In the rows, 128 means zero.
One turn moves each row of this set onto another row. After a few examples, where does it send each row asked below?
Kopi: [144 142  98 128 157 152  93 124 142 158 162 116 125 104 141 118 128 137
 125 170 154  69 124 144 152 126 130 119 111 118 149 133 106 130 156]
divaz: [132 133 108 128 119 160 115 115 157 158 173 104 100 102 122 114 136 155
 140 168 153 103 124 131 159 127 147 112 125 111 120 136 125 129 125]
fosur: [131 134 108 128 144 152 104 128 142 156 143  97  93 130 119 111 129 155
 125 155 132 113 115 121 143 130 133 138 142 126 165 129 125 113 121]
Pem: [109 132 131 130 130 158 109 135 148 152 136  78 139 121 112 132 139 162
  96 168 130  71 126 132 177 124 125 123 131 116 157 131 115 115 131]
vate: [129 136 100 123 142 175  76 137 146 166 155  86 121 106 148 114 131 154
 110 183 133  81 140 146 156 126 147 117 109 112 132 137  97 128 143]
dos: [127 136 107 122 129 160 105 128 165 148 157 108  79 131 121 112 128 144
  95 161 133 119 134 133 152 128 131 138 133 115 165 132 118 111 140]
Deguk: [121 125 112 125 115 159  87 118 148 180 140 116 109 118 108 114 125 156
  90 147 139  96 147 136 163 129 136  92 124 123 161 141 124 115 132]
sudu: [117 132 120 129 131 154 105 138 141 155 144 103 130 124 155 118 109 146
 112 162 123 121 126 144 162 146 142 120 109  94 138 147 115 123 133]
siso: [124 138 116 109 125 174  86 131 149 164 141  98 123 132  97 120 117 154
  88 156 144  94 144 144 158 111 134  94 113 130 146 124 129 113 128]
kuli: [124 141 107 125 126 160  88 120 141 173 156 110 124 118 129 125 139 139
 148 164 130  80 131 150 163 129 130 120 102 135 134 131  95 112 144]
Lil: [111 154 118 120 130 145 110 136 150 140 169  94 145 126 125 118 114 144
 114 167 147 120 122 147 161 133 131 132 110 107 150 139 114 145 132]
geben: [135 131 118 131 139 177 116 138 158 154 164  99 126 109 119 131 150 160
 137 170 154 106 135 156 170 131 141 126 109 108 143 121 120 142 122]
sasef: [136 138 111 133 135 164  87 133 155 144 173  89 135 105 120 130 132 163
 127 159 129  85 122 159 162 121 123 126 118 101 137 122 105 122 146]
fot: [132 123 103 102 136 155 125 139 155 162 140  93 109 124 132 124 130 161
 111 157 134 105 110 131 146 134 129 136 138 131 145 112 121 124 120]
vomo: [117 141 130 103 123 169 107 137 145 156 133 100 132 129 106 126 121 145
 108 154 160  79 127 136 162 122 119 104 121 139 155 110 121 113 141]
dugiz: [126 138 117 135 144 180  95 135 156 153 155  91  97 123 132 111 132 153
 136 167 158 100 132 131 152 137 152 113 101 101 128 143 124 125 131]
Duv: [125 134 112 133 128 162 105 125 141 168 136 109 114 107 128 113 133 154
  95 159 149  82 140 134 155 133 135  93 147 118 184 139 125 114 133]
Luko: [113 147  99 128 134 148 113 115 132 154 143 115 135 129 124 124 113 131
 127 160 131 124 133 153 156 122 130 126 105 109 135 146 115 126 131]
Pives: [119 129 105 137 140 144 113 119 140 154 135 118 125 118 121 137 137 145
  97 167 136  65 126 130 161 132 129 108 138 128 157 143 128 112 137]
nosor: [108 144 104 123 148 150 107 125 155 154 139 111 144 111 145 125 113 130
 119 172 147 116 119 116 156 137 136 123 115 113 142 135 114 142 137]
Tur: [117 135 121 125 126 170 115 127 147 154 130  92 131 107 115 128 130 156
 110 151 157  82 128 124 162 126 118 104 150 120 170 114 119 117 142]
gubuf: [126 129 115 144 119 148  97 105 146 153 167  98 120 123 105 114 130 151
  91 144 137  80 133 125 167 132 128 105 122 120 161 149 121 118 120]
Seg: [107 134 121 124 123 168 110 112 129 163 133  99 133 132 105 117 135 137
 102 156 146  75 134 133 174 124 130 123 112 151 141 127 107 119 126]
Litu: [137 134 110  99 133 163 123 129 167 169 150  84 117 139 121 122 128 144
 113 161 135 110 133 125 152 123 122 133 112 127 165 114 107 122 112]
kab: [129 137 108 129 118 157  88 104 149 164 176  93 118  92 127 103 133 148
 128 158 143  88 137 131 169 124 131 123 117 116 143 132  87 136 142]
Bem: [135 127 101 114 142 168 102 127 156 152 147 106  98 139 119 129 131 139
 100 161 136 121 154 129 147 134 129 132 110 132 159 115 114 136 129]
veper: [141 134 112 121 150 154 116 130 161 172 153 114 118 109 133 125 137 152
 147 184 157  89 123 128 165 122 146 117 106 104 145 134 128 130 130]
ladaf: [117 128 110 123 138 167  98 123 152 161 140  99 122 129 120 110 118 146
  64 157 148  73 133 130 165 123 136 112 105 117 138 141 117 118 133]
tef: [118 142 109 129 131 186 116 121 168 165 151 116 106 121 121 122 144 133
 144 166 158 103 136 146 166 123 138 128 101 111 133 131 110 117 138]
palo: [117 150 118 137 123 159 115 114 139 154 159  96 141 109 143 108 121 132
 124 169 126 127 125 129 164 138 141 119 125 119 148 142 108 125 117]

sasef goes to vate
dos goes to fot
sudu goes to nosor
Now these:
Duv goes to vomo
Pives goes to Seg
tef goes to divaz

